Each row is where one point has got to under a steady rotation. How many ticks took it there?
The counts run from 0 to 232.
[-36   4  13  10  15 -30  22  24 -22  43 -34  45  50  -9  17  42  -5  25
 -16   1  -4 -12  19  11  32  40 -16  11 -22  11 -46  24  -1   7 -22 -38
  -2 -12 -43  -3 -22  -7  -6 -54 -11 -23 -16 -21  39 -57 -35   5   7 -39
  -4  -5 -23 -20 -17  12  28  20 -10  11  44  11  10   7  44 -27 -45   4
 -12]
202
[ 27 -12   4  10 -37   2  23   0   5  13  -9  -8   5  16  30  33  38  30
  33   6 -31 -53  12  20   6  26  -2 -14 -12   5  -1 -16   4 -61  -3  -7
 -45  -9 -22  51 -30  10  -4 -15  29  33 -25  30  -2  -2 -22  -3 -27 -17
   9   4 -26   5 -18  -4  -1 -54  35   2  12 -44   7  60  15  -2   3  39
 -50]
61
[ 14 -21 -23  24 -39   5  -7 -21  -5 -23 -53   8  -5  25  15  45 -19  -2
  38 -23 -36 -26  40  19   0  59 -48   4  -2 -63 -41  12  32  -8  34  -7
 -13  13 -47  18   7  19 -13 -46  13  20   9 -57  -6  -7  27   9 -20  10
  44  10   1  35  -8 -22 -39 -12 -10 -11  -6  -5  20 -13 -49 -44   5   5
  20]
32
[  9 -30   0  24 -58  11  30   4 -37  21   8 -16  32 -30  52  58  27  30
  25  -7 -39 -27  24  10  25  36 -21  28  -5  -7 -19  15   5 -22  -4 -20
 -69  19 -25  11  -5 -20   5  -8 -11  33 -15 -52 -12 -22   2   9 -25 -16
   5  -5 -14  -2  -5  34  31 -31  -9  14 -10 -23  13  47   5 -25   3  10
 -38]
83
[ -6 -10 -10  27 -35 -25 -16   8 -21  14 -46  29  10  10  14  38 -29   6
  25 -15 -26 -12  30  15  26  77 -12  20   9 -32 -60  25  20  15  19 -30
 -17 -11 -50   6  -1  -7 -38 -56  -8  -3  23 -80  11   0   6   9 -11   2
  25  -5  11  27 -21 -11 -21  -9 -24 -21   6  -9  34  10 -34 -38 -12  -2
 -11]
34
[ 18  11   7 -18  41  11   8 -16  27  -1 -40  22  -3  14  13  15  12  27
  31  -1 -45 -40   9  24 -26   6 -54 -22 -35 -23 -37  12  20 -47   1  11
   0 -20 -24  52 -20  25   5 -60  34  18  -1  33  25 -38 -14  12 -51 -49
  40  31 -34  22 -15 -25 -32 -11  17  30  32 -31 -20  -2   6 -21  -8  34
  -4]
109
[-12  15   1 -37  24  -4  31 -25 -12  20 -73  39   6  21  11   9 -12  41
 -28  15   5   8  10  25  -2  80  -9  27  46 -31 -52  -3  41  48 -13   5
 -44  19  -7  14  -3  11 -10 -53   3 -37   5 -17  -6 -44 -18  22  -9  -2
  13   7  -5  29 -28   2  17  -9  -9  17  17 -24  20  13  12 -10  30  37
  -7]
67
[  9 -11   2  44 -83  15  37  -9  -8  10 -20 -19  10 -13  28  49  31  25
  33 -19 -29 -49  36  17  17  48 -20  12 -25 -23  -2  30  21 -27   5 -26
 -33  62 -32  28 -18  -5  15  10  32  34  -9 -37 -31 -18  10  -3 -20  12
 -15   2 -27 -30 -12  28  19 -29  -2  11  20 -12   3  16 -10 -21  -6  -7
 -13]
194
[ -3   0  -1  49 -74  -2  40 -25  18 -13 -11 -17  10  11  40  58  10  -3
  25 -41  -6 -54  38  22   3  43 -34 -31 -35  -3  -3  -4  -1  -9  -7 -10
 -21  60 -46  26 -27   6  40  -5  24  21 -45  27 -16 -12  10 -11  16   4
  16  -3 -34 -34 -19 -13  -8  -9  13 -23  15  -6   8  14  14 -13 -15  -8
  28]
28
[-17 -28  12   1 -38 -43  16   2   1  35 -33   2  27  29  29  46  32  10
  -6  19 -39 -27  -8  30   7  33 -17 -23   6  31   1 -14 -11  -9   6 -18
 -42 -16 -18  55 -57   5 -12 -30  30 -21 -16  20  14 -19 -17  -1  -6 -10
  26 -19  11 -12 -37   2   5 -33  62  -7  37 -28  29  24  52  -6 -12  38
 -15]
159
[-10   3  -1   1 -14 -32 -13  17 -27  16 -30  31  39  -6  -5  27 -23  11
  29 -35 -28   1  31  47  48  55  -6  26  29 -31 -27  27  35  16  15 -14
  -9 -26 -33  20 -18  -1  -9 -48   6 -13  45 -70  13  -5 -18 -14 -40 -30
  27  -3  28   9 -46  -1   4   0  -3  -9  24   9  12   1 -26 -21 -30 -24
  -3]
101
[-26  16 -15 -32  41  -6  13 -14  -6 -18 -43  23  32  16   6  37 -11  21
 -24 -14   7 -14  22  32  26  70 -56  14  18 -41 -44 -19  17  20 -32   3
 -14 -13 -36 -20   1  12 -13 -59  -4 -17 -13  11  36 -49  -6   8  -4 -46
  47   3   4  17 -11 -17   5  20 -27   0  13  13  10  -7  13 -24  -2  26
  34]
22
[ 23  40 -11  16 -17 -34   7   9  23  18 -18  18  24  21  -9  12 -19   5
  17 -57  19 -27  15  28  51  69   3  -3 -17 -26 -54  17  31  19 -26   5
   1 -16 -42   0   4  15  -3 -63  24 -11  -2   6  12  -9 -38   3   4  10
  13  13 -19  23 -44 -40 -28  10 -21 -38  28  -9   3  26   9   5 -57   8
  14]
123
[ 27  16  -3  20 -26 -16  46 -21  -4 -24  42 -20  46   5  30  56  13  33
  13 -63   6 -44  21  35  27  42 -21  -4  -5 -22  -2 -34   3   5 -16  23
 -49  13  -4  -9   3   4  60 -36  10  22 -50  45 -13 -26  -7  -6 -21 -19
  31  13 -10   3 -22  -1  18 -14  31 -22 -10  -5   7  47  45  -6   1   1
  24]
73
[ 29 -17 -16  20 -40  37  27 -23  -1 -12 -25 -26 -20  -2  46  44  29  19
  28  -4 -50 -51  39   9  -1  39 -37 -14  -9 -37 -32  -4   9 -53  -3  -7
 -51  30 -36  27  -4   4 -10 -13   9  51 -10  13 -17  -2  13   2 -27 -23
  30   0 -26  14   7 -10 -19 -45 -28  10 -16 -37   2  33 -22 -24  18  34
 -29]
129
[-15 -21  14   8 -30   9  33 -27   0  13 -31 -21  -9  -2  59  42  45   4
 -16   5 -65 -35   0  32   3  35 -34 -16  24  11 -24  -9   9 -28 -26 -12
 -60   6 -24  55 -58  12  -8  -9   5  -3  -6  33 -27 -12  -3  -7  -9 -35
  37 -33  -2   3 -23   3   2 -34   0   9  -2 -28   1  50  21  14   5  42
 -34]
227
[-36   4  24  24 -22   2  52 -22  -3  30 -44   3  -4 -29  51  29  19   4
 -26 -23 -41 -13   1  35  17  57 -12  -3  44   5 -31   6  31  17 -26 -16
 -50  28 -29  45 -50   1  11  -2   7 -24  -1  15 -36 -13 -13 -21   3 -22
  18 -41  -1 -20 -38  13  22  -6   3  -4  25 -14   3  33  21  22  -6  11
 -16]
115
[ -2  20  22  37   6  13  38   7   5  18  -3  12  32 -26  21  39  15  29
  47 -36 -18 -35  29  19  -3  18 -17  -3 -42   5 -22  11   7 -61 -16 -14
  -5  -1 -32  48 -28   1  44 -26   4  31 -24  28   1 -33 -45 -11 -34 -59
 -11  13 -50 -17  -4  -5  15 -11  19   5  33 -24 -24  32  13 -10 -14 -25
 -43]
106
[ 12   3 -13  34 -35 -13  12 -29  15 -23  -8  -5   4  39  25  58 -19  -7
  31 -37 -17 -40  19  23 -17  37 -59 -32 -37 -33 -19 -14  -5  23  17  19
 -13  26 -31  18  11  10  40 -64  12  -1 -33  -5   7 -33  25   8   0   2
  45  23 -31  13 -10 -37 -40  -4  35 -22  -7 -14  24  -2  13 -28  -3   7
  54]
142
[ -7  14  15  24 -27 -40  15  33 -27  47   7  20  56 -32  16  36  -7  12
  29 -44 -36  -7  25  37  48  43  18  20  10   2 -27  26  15  -8  -9 -29
 -16 -25 -40  19 -29  -8   3 -39  -6   3  15 -41   9  -9 -48 -14 -26 -38
  -4  -8   1  -7 -38   8  20  -2  -6 -20  30  -1   3  38  10  -8 -48 -33
 -31]
103
[ 11 -39 -10  18 -69  -1  21   6 -32  28  -6 -18  29 -18  45  64  25  35
  23  13 -33 -35  23  14  36  46   0  27  -1 -11 -19  13  14 -12  -3 -32
 -62  18 -29   7 -11 -15 -21  -2  17  22  -4 -54  -8  -4   3   1 -28  -3
   2  -8   0 -11 -15  33  32 -37 -11  12   5 -23  19  45   0 -27 -12  21
 -35]
82
[ -2 -14   8 -20 -24 -16  18   1 -12  34 -43   7  12   5  39  31  28  37
 -33  22 -33 -22 -11  25  44  57   5  38  32 -14 -46  -1  24  33 -26 -17
 -70  -4 -17  19 -16  -2 -40 -34  13 -31   4 -27   0 -33 -12   7 -10  -3
  24 -21   6   8 -39  23  25 -17 -12  19  12 -26  27  46  29   1 -13  54
 -19]
180
[-15  -7   9  13 -37   0  24 -38 -27 -19   4   6  24   3  25  44  -5   4
  32 -38 -37   3  35  40  -8  52 -35 -10  55 -22   9 -24  13 -21   9  11
 -47  23 -20  42 -25  10  45 -23  -9  22  -9   1 -47   3   5 -14 -39 -33
  40 -15  30   4 -22 -18  17 -34  34 -22  -9  -9   7  22   2 -11  44 -26
 -16]
51
[ -6  25  12   4  12 -14   3   5  26  38 -77  39   6  29  -5   3  -3  19
   7  10 -14 -27   6  23   5  57  -8  -7 -17  -3 -58  27  28 -20 -12 -15
   9 -24 -41  43 -29  24 -31 -57  33 -21   0  17  23 -24 -52   4  -6  -9
  -9   6 -38  16 -27 -25 -30  -8   1   4  55 -29  -5   9  10  -2 -35  35
 -22]
223
[  3  -9  -5  -3  32   4   0  12 -33   4 -19  27  28  -7  12  42 -13  39
  18  -3 -34   0  22  21  17  38 -47  32   2 -43 -60  16  23   3   3 -12
 -21 -14 -23  -9  24  -5 -10 -68 -21   4   4 -76  23 -47   4  21 -37 -45
  31  24  -7  28  -3   6   4   6 -25  30  -3  -5   9   6 -13 -48  -4  15
  -3]
199
[ 22  25   2  19  33   7   2  15  -6  -3   9   4  22 -10  22  28 -19  12
  52 -52 -34 -19  35  40  -2  23 -27 -18 -21 -22 -43  -1   9 -51 -11  22
  -1 -33 -29  33  -1   9  37 -64 -13  42  -9   2   7 -18 -32   5 -48 -69
  26  26 -36  30  -2 -31 -22  -5   3  -1  -9 -36 -16  34   0 -26 -13 -20
 -26]
219
[-14  -9   3   7  30  11   7   3 -12 -13  -9  22  32  20  20  56  -3  24
  31  -8 -18 -23  44  12 -25  24 -60 -27 -31  -6 -21 -27 -22 -54   4  -1
 -10 -17 -39  22 -16   5  32 -50 -13  42 -41  34  18 -44  -9   4 -21 -61
  33  23 -24   3  13 -33  -1  -9  31   8  18 -22   3   5  21 -44  26   7
 -20]
41
[-26 -18  16  14 -55   4  30 -29 -20 -14 -26  -3  17   4  37  44  13  -4
  26 -32 -40   0  31  34  -1  63 -24 -13  63 -11  10 -19  12 -14  13  -4
 -43  33 -26  52 -47   7  43   4  -3  11  -3   2 -46  -5   2 -19 -22 -23
  27 -23  18 -14 -24  -2  25 -28  33 -15   8  -6   8  19   6  -7  30 -20
 -21]
50
[-17  -1  12  28 -30  -7  26   2 -27   6   1   2  46 -27  20  46  11   3
  39 -54 -26 -21  47  36  33  48  -5  -1  32  -5 -10   4  13 -47  -5 -22
 -24  -3 -46  28 -38   3  21  -4  -4  40  16   0 -19   4 -23 -20 -48 -55
  12 -16  15 -11 -31   3  21 -19 -10 -31  22   4 -13  28 -14  -6  -4 -36
 -40]
216
[ -8  11   3   4   1  20  41 -37 -11 -30 -12 -17  13 -17  31  37   9  10
   1 -55 -23 -18  46  45   4  52 -43 -11  46 -29 -15 -24  30 -10 -28  25
 -34  31 -24  25 -27  14  51 -13  -8  26  -7  37 -41 -24 -13 -22 -30 -60
  43  -6  12   7 -21 -14  16   0  -5 -16 -12   6 -17  24  -4  13  28 -20
   3]
118
[-31   1  20  19 -16 -10  26 -14  10  43 -54   5 -16  -3  49  23  17   4
 -29   0 -54 -11 -13  34  15  50  -8   0  42   8 -44  28  29  29 -25 -19
 -52  15 -27  48 -47  12 -12 -20   2 -45  13  -8 -15 -23 -12 -16   2 -11
  27 -37  -3  -9 -45   8  14  -9  -4   0  30 -23  11  30  30  19 -25  19
 -10]
114
[ 12  32   1   7  12 -23  -5   0 -11  -8   6  27  27  16   4  19 -48  17
  45 -64  -4  15  33  45   8  58 -10  -3  21 -35 -42 -15  21  14  19  34
 -13 -25 -10  20  19   9  41 -75 -18   7   8 -32 -16  -6 -32   0 -40 -28
  37  26   4  44 -20 -42 -12  -6  14 -24  -9 -14  12  24  -9 -18   9 -23
  -4]
54
[-12  23   5   0  41 -11  12   6   2  17 -24  54  30  23   6  27 -35  37
  30  -8   2   4  39  14 -28  43 -30  -5 -32 -18 -49  -5 -13 -15   8   4
   1 -27 -26  19  14  12  31 -82 -19  -1 -32 -14  24 -44 -38  23 -11 -42
  11  38 -42  28  12 -35 -20  -1  21  10  26 -27   8   3   9 -48  19  -3
 -17]
154
